Each path is a new rotation, seen through one point. The rows after it are directions, each followed by how far the rotation turns it, in degrees per step (0 if it stays put).
Each turn is a multiple of 5 degrees from 10 to 175, or 0.
Each row of a path follows its step; steps can be skipped.

step 1: -1.307 -0.496  1.318  0.031 -0.533 -1.204  1.816 -1.483  3.586  0.005  0.089  0.253  1.971  0.050 -2.319  1.503  0.510 -1.882 -1.932 -0.462 -1.253  1.950  0.440  1.412 -1.002 -0.678 -1.729  0.585 -1.900 -2.225  0.164  1.393  0.654  0.225 -1.023 -0.560  0.438  0.320  0.248  1.689 -0.150 -2.106 -0.543 -0.704  0.219  0.048 -0.084 -0.287  0.297  0.821 -0.123
step 3:  0.737 -1.520 -2.100  1.271  1.849 -0.765  1.437  1.137  1.717  0.776 -0.880 -0.815 -1.866  1.204 -0.756 -1.118  1.843 -1.011  0.459  0.286  0.189 -1.421 -2.508 -1.422  0.182 -0.943  0.806  1.481 -1.188  0.667  1.058  0.522  0.072  0.086  2.368  1.488  1.882 -1.807  2.388  0.066  1.345  0.197  0.245 -0.057 -0.356  1.130 -0.972  0.312  1.615  0.656 -0.416
step 7:  0.887 -0.369 -0.993  0.224  0.538  1.434  0.143 -0.704  0.582 -1.935 -0.673 -1.215  0.831 -2.285  2.202 -0.869  1.847 -0.830 -0.529 -2.182 -0.617  1.414 -1.438  0.025 -1.201  1.387  0.814  1.101 -0.917  1.820  0.920 -1.237 -1.422  1.582  0.530  0.109 -1.025 -0.037  1.520 -0.799  0.092  0.975  1.928  2.594  1.114 -2.209 -0.639  0.756  0.856  0.984  0.593
step 8:  0.490 -1.801  0.968  0.001  0.165  0.266  0.585 -2.067  0.765  3.582 -0.173 -0.471 -1.427 -1.661 -1.798  1.492  0.558 -0.857  0.957  2.203 -1.642  1.504  1.150 -1.434  0.334 -1.572 -0.877  0.174 -1.223 -1.117 -0.527  0.782 -0.149  0.872  0.195  1.068 -0.715 -1.756 -1.521 -0.456 -0.122 -0.016  1.073  0.423 -0.041 -2.375  1.864 -1.229 -0.491  0.027 -0.780
step 11: -0.481 -1.406  0.255  0.604 -0.180 -1.783  0.302 -1.769  0.180  1.676  1.040  0.470 -0.615 -0.246  0.876 -1.651  1.070  0.719 -2.488 -1.180  0.787  1.500 -0.309  1.537 -0.305  1.971 -0.495 -2.145  0.334 -0.975  2.222 -2.820 -0.043 -0.795 -1.163 -0.767  0.068  0.295  0.031  0.120  0.052  0.822 -0.132  2.021 -0.533 -1.221  2.269 -0.978  0.895 -1.720 -2.148
step 12:  2.100 -0.762  1.644  0.945 -0.838  0.591  0.242 -1.713 -0.465 -0.149 -0.717  0.947  1.343 -1.259 -1.018  3.124 -0.617 -0.688 -0.594 -1.808 -0.575 -0.041 -1.445 -1.923 -2.212 -0.249 -0.501 -0.118 -2.322  0.860 -0.899  0.920  0.205 -0.239 -0.040  0.679  0.651  1.665 -0.596  1.923  0.713 -1.048  0.010  0.103  0.499  1.279 -1.381 -2.665 -0.010  0.117 -2.238
step 21: -0.425 -1.782  0.638  2.923  1.543 -0.998 -1.141 -0.261 -0.538  0.584 -0.322  0.801 -2.769 -0.058 -1.174 -0.468 -2.502 -1.420 -1.057 -0.533 -0.803 -0.779 -0.511  1.594  0.268  1.010 -0.010 -0.406  0.877  1.556  1.030 -0.189  1.012 -2.901  0.718  0.667  0.149 -1.977  1.249 -0.494 -0.047 -0.775  1.606 -1.483  0.443 -0.918 -2.002  1.361 -0.436  0.905 -1.531
Directions:
 0.059 -0.045  0.419  0.705 -0.197 -0.216 -0.121 -0.179 -0.340  0.398 -0.161  0.021  0.138 -0.045  0.207  0.310  0.226  0.470  0.653 -0.238 -0.058 -0.159  0.408  0.361 -0.173  0.089 -0.274  0.160  0.038  0.595  0.922  0.159 -0.523  0.551 -0.372 -0.162  0.064 -0.230 -0.049 -0.013  0.280  0.005  0.111  0.004  0.484  0.657 -0.371  0.540  0.108  0.178 -0.085
155
 0.355 -0.129  0.075 -0.917  0.050  0.199 -0.127 -0.345 -0.397  0.164 -0.528  0.295 -0.041 -0.230 -0.189  0.230  0.168 -0.469 -0.104  0.297 -0.317 -0.044  0.237  0.670 -0.312  0.369  0.215  0.106  0.346  0.536  0.095 -0.123 -0.019 -0.234 -0.310 -0.404  0.057 -0.826 -0.162  0.071 -0.106 -0.551  0.176  0.140  0.009 -0.319  0.513 -0.154  0.178  0.065  0.633
35
-0.288 -0.037  0.214 -0.288 -0.010 -0.050  0.064  0.513  0.652 -0.032 -0.320  0.193  0.431  0.199  0.791 -0.163  0.642 -0.163 -0.539  0.354 -0.324 -0.151  0.074  0.397 -0.238 -0.116  0.229  0.237 -0.592  0.312 -0.248  0.167 -0.487  0.457  0.011 -0.358  0.280  0.223  0.092 -0.381 -0.230  0.329 -0.167 -0.453  0.156 -0.308 -0.515  0.055 -0.124 -0.488  0.287
115
-0.052  0.184 -0.363  0.239  0.402  0.153  0.237 -0.028  0.191  0.309 -0.419  0.304 -0.075 -0.081 -0.570 -0.402 -0.091 -0.443 -0.057  0.054 -0.371 -0.388 -0.140 -0.115  0.230  0.478  0.068 -0.107 -0.954  0.016 -0.336  0.479 -0.342  0.222 -0.120  0.229 -0.247 -0.239 -0.211  0.464 -0.499 -0.606  0.173 -0.330  0.227  0.458  0.021  0.228 -0.409  0.475 -0.487
160
 0.052  0.622 -0.064 -0.018 -0.457  0.315 -0.443 -0.110 -0.481  0.404  0.585 -0.026  0.158  0.031 -0.040  0.108  0.382 -0.174 -0.503  0.434  0.054 -0.701 -0.385 -0.399  0.372 -0.232  0.192  0.040 -0.259  0.634 -0.133  0.276  0.437 -0.124 -0.187  0.145  0.396 -0.197  0.010  0.010 -0.077  0.377 -0.557  0.412  0.143  0.476 -0.289 -0.313  0.421  0.369  0.179
110
 0.175  0.145 -0.087  0.025 -0.242 -0.340  0.589  0.524 -0.072 -0.088  0.384 -0.066 -0.116 -0.089 -0.120  0.105  0.679 -0.368 -0.358 -0.187  0.132  0.221 -0.084 -0.393 -0.383 -0.337 -0.659 -0.478  0.323  0.362 -0.109 -0.037 -0.386  0.709  0.073  0.204 -0.208 -0.676  0.396 -0.024  0.089 -0.384  0.068  0.400  0.362 -0.225  0.198 -0.575 -0.347 -0.138 -0.411
10

step 2: -1.608  1.982 -0.556  1.573  0.720  0.867 -1.578 -0.087  0.450 -0.643  1.202  0.158 -0.665 -0.380 -1.288 -2.143  0.345 -0.597 -1.738  0.064 -1.183  0.351 -1.895 -0.280 -1.065 -0.861  1.051  1.123 -0.268 -0.667  0.710 -0.966  0.349  0.530 -0.886 -0.312 -2.536 -0.029  0.444  0.333  0.530 -0.148  0.129 -0.597  3.120  1.402 -0.531  0.313 -0.580 -0.225  0.852
step 5:  1.201 -1.224 -0.808  0.112  0.847  1.116  0.058 -0.151 -1.173 -0.706 -0.687 -0.241 -0.316 -0.593 -0.329 -1.122  0.231 -0.168 -0.138  0.815 -0.465 -2.261  0.792 -1.115  1.133 -1.533  1.167  1.910  1.039 -0.571 -0.715 -0.649 -1.769 -0.767 -1.157  0.965 -0.117 -0.130 -0.624 -0.957  1.150 -0.040  2.185  0.353 -1.587 -0.544 -1.907 -0.833 -1.821 -0.734  2.088
step 8: -0.823 -0.297 -2.061 -0.728 -0.265  1.079 -0.792  0.047  0.343  0.554  1.360 -0.144 -1.000 -0.954 -1.368 -0.447 -1.327 -0.110  1.061 -0.361  0.386 -0.041 -0.753  0.283 -0.412  0.164 -0.480  0.371  1.181  1.623  2.083 -1.388 -0.230  2.127  1.514  1.936 -0.403 -0.982 -0.502  1.212 -0.831  1.486  2.062 -0.694  1.239  0.765  1.006  0.606 -1.782  0.518  1.058
step 15: -0.580  1.184 -0.081 -0.152 -0.417 -1.438 -0.485 -1.911  0.696 -0.856  0.161  1.104 -2.330 -0.107  0.026  0.083 -1.786 -1.684  0.530  0.764 -0.056  0.712  1.127  1.317  0.210  2.731  1.346 -0.649 -0.101 -1.162 -0.401  0.271  0.973  0.628  1.239  2.153  1.178 -1.668  0.848  1.578  0.033 -0.876 -0.379 -0.758 -1.473 -0.474 -0.951  0.510 -0.426 -1.193 -0.127
step 18:  0.623 -0.948  0.166  1.374  1.446 -1.213 -0.839  0.831  1.005  2.455 -1.107 -0.330  0.122 -0.998 -1.425  0.816 -0.099  0.272 -0.479 -0.460  0.777 -0.919  0.723  0.359  1.051  2.280 -1.290  1.273  0.012  0.132 -1.743  1.021 -0.512 -0.315  1.106 -1.018  0.319  1.245  0.237 -0.366 -0.281  0.339 -2.033 -0.604 -0.896 -1.915  0.728  1.689 -1.614  0.125 -0.723
step 20: -1.260 -0.913  0.649 -0.139 -0.339  1.204  0.644 -2.166 -1.341 -0.406 -0.746 -0.639  0.391 -0.047 -1.273 -1.694 -0.366  0.982 -1.346  1.386 -1.494 -1.306  1.366  0.406  1.120  0.715 -2.132 -0.489  2.478 -0.755 -0.721  0.956 -0.312  0.722  0.828 -0.851 -0.872 -0.710 -0.977  1.467 -1.167  1.127  1.013  1.463 -0.733  0.146 -0.324  0.441 -0.335  1.416  0.681
step 22:  0.342 -1.261 -0.303  0.167  1.180 -1.370  1.263  0.368 -0.627  1.970 -1.553  1.209 -0.649  0.231 -0.217  0.522 -0.421 -0.751  0.039  0.714  2.273 -1.000 -0.896  0.118  1.875  0.966  1.308 -0.115  1.286  1.118 -1.272 -0.355  1.115  1.445  0.279 -0.424  1.857  0.860 -0.964  0.845  0.472  1.882 -0.436  1.405 -1.239 -1.072  0.503  0.895  1.017  0.701 -1.847
Directions:
 0.819  0.045 -0.353 -0.227 -0.138  0.050 -0.161  0.071 -0.105  0.028 -0.006  0.238 -0.302 -0.383  0.078 -0.242 -0.228  0.011  0.323 -0.223  0.746  0.587  0.428  0.261  0.837  0.195  0.012 -0.340 -0.399  0.319 -0.217 -0.379 -0.382 -0.111  0.119 -0.355  0.424  0.071  0.315  0.074 -0.142 -0.005 -0.773 -0.032  0.168  0.488  0.287  0.462 -0.211  0.052 -0.048
100
-0.117  0.533  0.573  0.417 -0.140  0.757  0.387  0.348 -0.422  0.181 -0.418  0.415 -0.033  0.232 -0.026 -0.129 -0.115  0.180  0.278  0.614 -0.249  0.209  0.431 -0.189  0.368 -0.124  0.096  0.063 -0.651  0.530  0.171  0.204  0.349  0.164  0.092  0.252  0.185 -0.460  0.006 -0.145 -0.589 -0.074  0.367  0.165  0.060 -0.335 -0.196  0.435 -0.206 -0.528 -0.182
65
 0.262  0.448 -0.395  0.013 -0.037 -0.129  0.160  0.244 -0.159  0.086  0.240  0.398 -0.076  0.335 -0.108 -0.444 -0.138 -0.043 -0.606  0.045  0.177  0.574 -0.361  0.446 -0.339  0.486 -0.697 -0.507 -0.024 -0.095  0.104  0.332  0.046 -0.225 -0.019  0.264  0.248  0.011  0.016 -0.420  0.171 -0.134  0.468  0.945 -0.295 -0.175 -0.072  0.018 -0.290  0.333  0.716
65
 0.211 -0.373 -0.412  0.394 -0.391 -0.061  0.137 -0.329 -0.231  0.062 -0.395 -0.275  0.249 -0.212  0.082 -0.160 -0.094 -0.069 -0.449 -0.137 -0.594  0.438  0.632 -0.429  0.249 -0.688  0.117 -0.326  0.045 -0.492  0.920 -0.063 -0.551  0.134  0.121  0.204 -0.158  0.019  0.163 -0.066 -0.424  0.559  0.061  0.188 -0.215  0.337 -0.199 -0.334 -0.137  0.066  0.357
95
 0.093  0.319  0.148 -0.348  0.228 -0.551 -0.370  0.354 -0.117 -0.107 -0.286  0.269 -0.238 -0.176 -0.180 -0.334  0.318 -0.125 -0.435  0.150 -0.634  0.273 -0.141 -0.001  0.209  0.207  0.286 -0.149 -0.657 -0.633  0.018  0.691 -0.172 -0.391  0.089  0.105 -0.569 -0.194  0.039  0.265  0.255 -0.454 -0.123 -0.733 -0.153  0.149 -0.189  0.097 -0.566  0.155 -0.510
25
 0.332  0.370 -0.311 -0.229 -0.333 -0.028  0.270 -0.604 -0.041 -0.546  0.467  0.350 -0.211 -0.346 -0.239  0.104  0.696 -1.039 -0.001  0.307 -0.319 -0.348 -0.189 -0.165  0.003  0.050  0.106  0.052 -0.029 -0.197  0.071  0.053  0.604 -0.097  0.154 -0.205  0.253  0.499 -0.228 -0.588 -0.735  0.085 -0.183  0.003 -0.001  0.082  0.216  0.034 -0.112 -0.370 -0.013
170
 0.445 -0.025  0.013 -0.311  0.081  0.088 -0.341  0.032  0.001  0.372 -0.102 -0.632  0.373 -0.091 -0.814  0.253  0.631  0.711 -0.150  0.229 -0.160 -0.622  0.038  0.121  0.372  0.141  0.007 -0.482  0.049  0.321  0.306  0.017  0.125 -0.621  0.771  0.210  0.318  0.394 -0.041  0.085  0.332  0.220  0.306  0.404  0.217  0.100 -0.022  0.076 -0.065 -0.260 -0.242
170
-0.540 -0.096  0.296  0.052  0.007 -0.168 -0.289 -0.479 -0.158  0.080  0.095  0.432  0.048 -0.034 -0.094 -0.076 -0.046 -0.022 -0.191  0.253  0.148  0.480 -0.914 -0.028  0.235  0.165  0.736 -0.584  0.226 -0.030  0.449 -0.408  0.356  0.476 -0.100  0.730  0.107 -0.133 -0.048 -0.085  0.441  0.503 -0.344  0.055  0.211  0.333 -0.124  0.638  0.306 -0.093 -0.143
55

step 1: -0.529 -0.312 -2.145  0.774  0.781 -1.040 -0.247  1.393  1.200  1.045 -0.747  0.441 -2.325 -1.125 -0.298  0.882 -0.826 -2.021 -1.005 -2.342  0.492 -1.457  0.923  0.009 -1.226  1.333 -1.027 -0.006 -0.708  1.574  0.595  2.040 -1.555  0.222 -1.892 -0.283  2.722  1.775 -0.379 -0.738  2.099 -0.388  0.088  1.768 -0.430  0.852  0.408 -0.303 -0.482  0.909 -1.379
step 6: -1.909  0.384 -3.721  0.221 -0.210 -1.886  0.593 -0.206  0.027  1.014  0.253  1.327 -0.418  2.037  1.919 -0.195 -0.213  1.400  0.503 -1.606  1.062  0.722  0.245 -1.666 -1.112  1.439  0.574  0.715 -0.042  2.400  0.797  0.183 -0.917  0.039 -0.163  0.508  0.213 -1.459 -0.773 -0.114  2.528 -1.990 -1.716  0.005  0.636  0.378 -0.876  0.632 -0.843  0.170 -0.177
step 7:  1.884 -1.129 -1.176  0.768  1.055 -0.263 -1.162  0.517 -0.451  0.086 -2.149  1.387 -0.774  0.981  0.512 -1.603 -1.709  0.352 -2.938 -1.839  0.353  0.772  1.917 -0.366 -0.695  0.786 -1.587  0.899 -0.980  0.941 -1.064 -0.537 -0.753 -0.366 -1.659 -0.074  2.126  0.796 -0.111 -1.308  0.926  1.065  0.132  0.238 -1.598  1.975 -0.099  1.521 -0.909  1.845  0.216
step 8: -0.193 -0.869  1.459  0.086  1.396 -0.618  0.523 -0.930 -1.120  0.420  0.137 -0.554 -1.431 -0.935 -0.937  0.703 -0.352  1.682  0.347 -0.013  0.859 -2.942  1.619 -2.244  0.464 -0.671  0.735  0.550 -2.400  0.773  0.136  2.335  0.394 -1.798 -2.109  0.821  1.697 -1.407  0.023  0.265  0.315 -1.340  0.120  1.736  0.225  1.565 -0.160  0.733 -0.770  2.301 -0.326
step 10: -1.209 -0.417 -2.504 -1.156 -0.046 -0.313 -0.446 -0.332  0.188  0.682  0.442  2.208 -0.577  0.120  1.359 -0.307  0.120  2.222 -2.482 -0.344  0.351  0.372  1.482  0.305  0.806  2.380  1.375 -1.939 -0.324 -0.043  1.860 -0.242 -0.474  0.484 -0.355 -1.214  2.252  0.202  1.503 -1.392  2.560 -1.565  0.364  0.007 -0.490  0.365  0.174 -0.346 -0.782  2.043 -0.490
step 13: -1.199 -2.050 -1.202 -0.342 -0.250 -0.470 -0.446 -1.631 -1.553  2.067 -2.206 -0.337 -1.805  0.237  1.616 -0.379 -0.206 -0.255 -1.582 -1.583  0.200  0.659 -0.041 -1.422 -1.096  2.273 -1.240 -0.327 -1.550 -1.492 -1.258  0.789  0.797  0.251 -1.942  0.589  0.905  0.246  0.248 -0.233  0.800 -1.326 -0.445  1.109  0.166  3.362  0.130  0.223  0.210  0.846 -0.714
step 14:  0.193 -0.117 -0.225 -1.593  0.866 -1.298 -0.154 -1.068 -0.483  0.448  0.857 -0.820  0.350 -0.812  0.899  0.442 -0.067  3.295 -1.018 -0.021 -1.208 -2.013  2.417 -0.580 -0.307  0.937 -0.771 -0.626 -1.263  0.550  0.380  0.588 -3.360 -0.346 -1.102 -1.197  2.186 -1.995 -0.142 -0.466  1.294 -0.523  0.283  0.423 -1.539  1.130  0.230 -0.315  0.661  2.006  1.769
Directions:
 0.090  0.241 -0.460  0.442 -0.409 -0.409  0.398  0.958 -0.150  0.269 -0.152 -0.188 -0.086  0.161 -0.306 -0.075 -0.336 -0.470  0.210  0.305  0.590  0.381  0.095 -0.032 -0.224  0.013  0.032 -0.087  0.139  0.845 -0.379  0.096 -0.094  0.142  0.136 -0.390 -0.242  0.214  0.317 -0.610  0.219 -0.384  0.159 -0.252  0.126  0.356 -0.235  0.447  0.232 -0.350 -0.188
65
 0.715 -0.581  0.405 -0.249 -0.213 -0.333  0.411 -0.204 -0.103  0.388  0.243 -0.063 -0.266 -0.707  0.198  0.041 -0.128 -0.279  0.416 -0.405  0.331  0.194  0.453  0.562  0.222  0.227 -0.071 -0.574 -0.239 -0.061 -0.194  0.051 -0.643  0.270 -0.356  0.037  0.340  0.447  0.324  0.071 -0.111  0.269  0.217 -0.267 -0.016 -0.329 -0.277  0.096 -0.542  0.270  0.204
115
 0.399 -0.221  0.160 -0.360 -0.527  0.547 -0.567  0.450  0.103 -0.183 -0.372 -0.139 -0.320  0.222  0.016  0.187  0.419 -0.347 -0.386 -0.126  0.254 -0.204 -0.448  0.252  0.062  0.275 -0.674 -0.091 -0.073  0.134  0.743  0.145 -0.245  0.214 -0.423  0.247 -0.583  0.172 -0.372  0.257 -0.007  0.410 -0.072 -0.187  0.093  0.520 -0.365  0.502  0.362  0.084 -0.078
175
-0.083 -0.018 -0.181 -0.185  0.117 -0.265 -0.250 -0.456  0.507 -0.420  0.038 -0.136 -0.451 -0.599 -0.916 -0.060 -0.266  0.100 -0.188  0.327 -0.158  0.204 -0.105  0.250  0.231 -0.308 -0.147  0.411  0.331  0.232  0.224 -0.042 -0.819  0.261 -0.102 -0.107  0.514  0.441 -0.008 -0.284  0.172  0.016 -0.450  0.087 -0.156 -0.050  0.708  0.313  0.617 -0.051  0.087
170
 0.351 -0.029 -0.497 -0.634 -0.249 -0.091 -0.007 -0.184  0.093 -0.087  0.401  0.647  0.082  0.449  0.249 -0.499 -0.169 -0.642  0.140  0.345 -0.108 -0.518  0.309 -0.035 -0.404 -0.325  0.119 -0.224  0.432 -0.115  0.112 -0.027 -0.549  0.096  0.112 -0.374 -0.397 -0.518  0.075 -0.147  0.515  0.541 -0.450  0.191 -0.347  0.069  0.168 -0.080 -0.447  0.069 -0.433
85
-0.065  0.917  0.186 -0.435 -0.119  0.149  0.173 -0.063  0.293 -0.159 -0.452  0.066  0.374  0.574  0.235 -0.004  0.382  0.033 -0.041 -0.042  0.131  0.287  0.554  0.372  0.064 -0.310 -0.906 -0.281  0.169  0.460 -0.336 -0.151 -0.139 -0.272 -0.424  0.270  0.346 -0.317 -0.035 -0.292 -0.067  0.172  0.527 -0.105 -0.028 -0.343  0.609 -0.010 -0.065 -0.173  0.451
145
